Here are some points:
[  8 -63 -12  12 -58 -27  -6 -23 -24 -56  13  82]
[ 18 -36 -46 -29 -23  -1 -33  86 100 111  34  25]
[ -7 -39 -38  -1 -58  43 -45 -17 -42 -29   8  28]
[ 11 -47   6  43  74  28  27 -14  13 -54 -20 -36]
[ -7 -46 -25  18 -25  16   4  13  59   9  -2   5]
[ 12  60  60   1  88  31  -7 -50 -52 -20   2   9]
[ 35 -32 -37 -10 -41  10  52 -14  28   9 -34 -11]
[ -7 -87 -77  -4 -49  16 -55  29  32  56  38 -20]
[ 29 -16 -53 -15 -93 -15 -16  28 -33 -59  16 -39]
[-61 -41 -74 -13 -37 -23 -39  23  24   2  14 -20]
[ -9 -32  46  21  35   0   1  25  -9  -1 -42 -12]
[ 36 127 111  68  53  -8  31  -9 -23  11 -37 -36]
[-55 -94   0 -59 -32  13   5   0 127  71  13  -7]
[ 13 -34 -64 -56 -58  15  -8 -31 -17 -47  -6  64]
[ 30  46  51  16  -9  14 -29 -43 -29 -11 -27  26]
[ 19  -6 -62  43 -94 -37   8 -33 -72  -1 -22   5]
[ -5 127 113  38  12   6  30 -56  17 -20  24 -22]
[-43 -53 -10   6 -43 -33 -17 110  24  46 120 -43]
[ 36  96 102  45  65  82 -17 -71 -37  -2  -4 -45]
Then 12 other points, each followed by its number:
[ 35   3 -52 -11 -40  12 -27 -12 -44  11   0  63] 0
[ 16 -75 -27 -55 -27 -71 -18   9  30  68  41 -43] 1
[-14  12  -8  -1   9   6   6 -34 -25  -9 -29 -11] 2
[   0  -41  -51  -36  -60   28  -40  -27  -49 -107   31   21] 3
[-27 -91  15 -11  39  33  59 -61  48 -54 -81 -31] 4
[ 38 -45  37 -28  63  12   4  17 -15  -5 -40 -17] 5
[ 50  47 105  15 -67 -49  21 -24   5  14 -71 -15] 6
[ 15 -58   3  23 -35 -34   9  41  49   6 -16   4] 7
[ -7 -74  -7  -2 -39  25   0 -28 -33 -27 -24  10] 8
[-37 -34 -39 -25 -48  35  12 -40  14 -33   2 -45] 9
[-57 -21 -45 -39 -85 -19  17 -30   4 -21  25   5] 10
[ 13 -30 -19 -11 -24  -2  10 -50 -82 -57   4   0] 11
Which of these numbered points is nearest to each point below, ignoring the 2 directions in which the first points spread most? Its number follows each.
[ 69  79  88  45 -29 -17  43 -22   0   8 -11 -18] > 6
[-32 -46   8 -39 -38 -38  22  52 -54 -46  37  32] > 11
[-24 127  71  62  66  43   3 -40 -53 -22 -39 -18] > 2
[ 55 127 118  50  50  69 -26  -7  -4  44 -10  15] > 0
[  69 -127  -34  -57  -60  -70  -25  -26  -51  -33   -1   32] > 1
[ 63 119  27  19 -28   5 -46   3 -62  22  -5 -11] > 0
[ 43 -58 -38   6 -61 -31 -22 -47 -25   5  16  -1] > 1
[ -7 -45 -65 -47 -41 -40  25  -2 -46 -28  20   2] > 11
[  4 -50 -50   1 -23  -4  81 -23 -22 -17  17 -50] > 11
[ 36 -31 -15 -36 -66   4  27 -26 -94 -10  20 -18] > 11
[ 33 127 112  16  63  52 -16  -9  21  27  -6 -10] > 0
[-13   8  22 -38 106  -7  55 -27 -97  11 -11   2] > 11
[ 12  -8 -51 -36 -57   9 -52 -34 -90 -27 -15  74] > 0
[-29  -7 -90  11 -13 -11 -26  60  79  38   1 -51] > 2
[-35 -53 -62 -59 -21 -10  80 111  75   7  16 -99] > 9
[ 84 127 127  54  44  19 -14 -39 -75   4  -8 -14] > 0
[ 15  98  54  65 -10  24 -39  15 -13  18  50 -11] > 0
[ -39 -100  -28  -37  -20   20  -31   61   56   68   20  -13] > 8
[ -5 -50 -20 -56 -52   8  47  47  31 -26  15 -28] > 11
[ 30 -27 -29 -28 -66   2  26  11  83  15  25 -39] > 9
[-28  -9 -68 -92 -21   4 -32  41  79  88 -12 -39] > 2
[ 44  88 102   5   4  21 -60 -32  -5 -64 -32  -7] > 3
[ -4 -21  12 -27 106  37  46 -31 -34 -17 -33 -24] > 5
[ 17 -40  19   6  81  14 -15 -61 -29 -30 -43 -15] > 5
[-12 -33 -93 -43 -31 -36   4 -61 -39 -41 -11  72] > 2
[-30 -30 -50   6 -64 -34 -11  15 127  56  53 -47] > 10
[ 42 102 124  93 109  62  21 -12 -19  28 -22  22] > 0
[-48  16  -8 -50  -8 -48  78  71  29 -51  36 -22] > 10
[  57   60   73    2  -13   32 -103  -12  -77   26   -2  -22] > 0
[-12  23 -48 -19 -78 -31  43 -33 -12 -10 -28 -39] > 10
